In the data rows, zero lies at 4.5, halfway between 4 and 5.
Here are some points:
[3 1 2 2 4 4 3 3 5 5 3 4 5 6 6 8 5 8 5 6 5 5 4 4]
[5 6 5 5 5 5 5 5 2 4 3 3 4 5 5 3 4 4 4 4 4 5 6 6]
[6 7 4 6 5 5 5 3 3 3 3 4 4 4 4 3 3 5 5 5 4 6 5 5]
[4 5 5 4 4 4 5 5 3 4 3 5 3 5 5 4 4 5 6 4 5 5 5 6]
[4 6 4 4 4 5 2 4 6 4 3 3 4 5 5 5 4 6 6 4 5 5 5 5]
[4 7 4 4 4 4 4 7 6 4 6 6 3 5 5 4 3 4 4 5 4 5 5 4]
[6 6 5 5 5 5 5 6 5 4 3 3 3 3 4 4 3 4 4 5 4 5 6 6]
[6 6 6 6 5 5 4 4 3 4 4 4 3 4 5 4 3 4 4 5 4 5 4 6]
[9 5 5 3 2 0 3 8 9 5 0 4 3 2 5 0 9 8 4 6 4 3 5 5]
[3 6 4 5 4 5 2 0 5 7 4 8 7 8 1 9 5 3 6 4 4 1 5 2]
[2 0 4 5 6 5 4 0 3 6 9 7 9 3 5 5 4 3 2 4 8 5 2 0]
[4 4 4 3 5 5 5 5 4 3 4 4 4 5 5 6 3 5 5 5 4 5 5 5]
[6 6 6 5 5 5 5 6 4 4 4 3 3 4 5 5 4 3 5 4 4 5 5 5]
[2 2 3 3 2 2 2 4 7 5 2 5 8 6 7 7 9 7 3 5 6 3 5 0]
[6 7 6 6 5 5 5 4 3 3 3 3 3 3 4 4 3 4 4 5 4 5 6 6]
[5 5 5 4 5 4 4 4 4 4 4 4 3 4 4 5 3 6 5 4 4 6 5 5]
[5 3 8 6 4 8 5 2 6 4 7 2 3 5 3 3 4 5 3 4 5 5 6 3]
[6 4 5 5 6 5 7 5 3 4 4 5 4 5 5 5 3 4 4 4 4 4 4 5]
[7 6 6 4 5 6 9 5 7 4 5 5 5 2 3 4 2 2 4 5 3 4 6 5]
[6 6 5 6 5 6 4 4 3 4 2 3 3 4 4 2 4 4 5 4 5 6 6 6]
[2 0 0 4 5 3 3 3 5 5 4 7 5 5 5 4 6 5 6 6 5 4 6 7]
[4 2 4 5 4 4 4 4 3 4 4 4 4 5 6 6 5 6 5 4 5 6 6 4]
[3 5 8 3 2 4 9 6 3 5 3 5 6 4 4 3 3 6 4 3 6 4 5 6]
[5 4 1 5 4 0 4 3 6 4 5 6 4 3 4 4 4 7 7 5 5 7 3 6]
[4 6 7 6 5 5 5 4 5 3 4 4 4 5 4 6 4 5 4 4 4 4 4 4]
[6 2 5 4 6 8 4 8 4 6 4 3 4 3 4 7 4 4 5 4 4 5 2 3]
[6 8 6 6 5 5 5 4 3 4 3 3 4 3 4 3 2 4 4 5 4 5 5 6]
[3 0 2 2 4 4 2 2 4 5 5 6 6 8 6 9 5 4 5 4 4 4 5 4]
22 more points follow, each with its number after it:
[4 5 5 5 5 6 5 5 4 4 5 5 3 5 5 7 3 5 4 4 5 4 4 4] 0
[5 6 5 5 5 5 5 4 3 4 3 3 3 3 5 4 3 5 5 5 5 5 5 6] 1
[3 2 2 4 3 7 3 6 6 4 4 6 6 5 8 7 7 5 3 6 5 4 2 3] 2
[3 2 4 4 5 3 6 7 6 5 6 4 7 4 6 3 3 4 3 5 3 4 4 7] 3
[6 6 5 5 5 6 5 4 4 4 3 4 3 4 4 3 3 5 5 4 4 5 5 6] 4
[3 3 5 4 5 4 5 4 4 5 3 7 5 5 5 7 3 5 5 4 5 5 5 3] 5
[2 3 3 4 2 3 7 4 6 5 6 7 7 9 5 2 4 5 3 6 3 2 4 6] 6
[7 7 6 6 5 4 5 4 4 3 3 3 3 3 4 4 3 4 5 5 4 5 6 6] 7
[5 6 6 6 5 5 4 5 3 4 4 5 3 5 5 5 4 3 4 3 4 4 5 5] 8
[4 5 4 4 4 4 5 4 3 3 3 4 4 6 5 8 4 6 5 5 5 5 5 4] 9
[5 6 6 5 5 5 4 6 4 5 4 5 3 5 4 3 3 4 5 4 4 5 5 4] 10
[2 1 1 3 2 1 4 1 7 5 8 6 6 6 6 8 5 6 7 5 5 4 4 3] 11
[3 5 4 3 5 7 5 3 6 7 5 2 4 7 6 5 5 7 4 4 6 3 2 3] 12
[3 6 5 5 5 4 5 5 3 4 2 4 4 5 4 6 4 4 5 5 4 5 5 5] 13
[6 5 2 4 5 0 0 3 6 8 8 9 9 6 3 3 9 3 2 2 6 3 4 0] 14
[3 2 2 3 4 4 6 4 5 4 3 4 4 6 4 8 5 6 6 5 4 5 4 6] 15
[6 6 6 6 5 7 5 4 4 3 4 4 4 4 4 3 3 5 5 5 4 5 5 6] 16
[5 5 5 4 5 4 4 4 3 4 3 4 3 3 4 5 4 7 5 5 5 5 6 5] 17
[4 5 2 5 4 5 4 4 4 5 4 5 3 6 5 7 3 5 5 5 5 5 4 5] 18
[5 6 5 5 6 6 6 5 3 4 6 4 4 4 4 4 3 3 5 4 4 5 5 5] 19
[5 6 4 5 4 5 5 4 3 4 2 4 4 4 5 5 3 4 5 5 4 5 6 6] 20
[2 0 4 4 5 6 3 8 3 6 6 8 4 7 5 5 8 1 4 5 5 4 2 3] 21
Which of these numbered points is nearest to each point below, ignoring the 2 directions in which the first points spread most? Its number follows each.
[4 5 4 5 6 5 4 5 4 4 3 5 4 6 5 6 4 4 5 4 4 4 4 4] > 8
[5 7 6 5 5 5 4 5 3 4 3 4 4 5 4 4 3 5 5 4 4 5 5 5] > 10
[5 5 5 5 6 4 5 5 3 4 3 3 3 4 4 5 3 5 5 5 4 5 5 6] > 1
[5 3 7 8 6 8 5 5 2 5 2 4 3 6 4 4 4 3 4 4 5 4 3 5] > 8
[5 7 6 6 5 5 4 4 3 4 2 4 3 4 4 4 3 4 5 5 5 5 5 6] > 1
[5 3 3 5 5 4 5 6 5 4 3 6 4 4 6 5 3 4 4 5 4 5 5 5] > 5
[4 6 6 0 3 5 1 7 6 7 3 2 8 0 7 2 9 0 4 7 7 2 4 4] > 2
[5 0 2 4 4 9 1 5 3 6 0 7 7 5 4 0 9 0 3 6 5 6 2 9] > 21
[3 3 5 4 4 1 5 5 4 4 5 4 4 6 5 7 4 6 6 5 5 5 4 5] > 9
[5 2 4 3 7 9 4 5 4 4 6 3 5 4 3 6 5 4 6 2 5 4 4 2] > 19
[6 8 5 4 5 4 6 5 5 4 2 6 4 5 5 4 3 3 4 4 4 5 5 4] > 5
[6 8 7 5 5 5 5 4 4 3 4 4 3 3 4 4 3 4 4 4 4 5 5 6] > 7
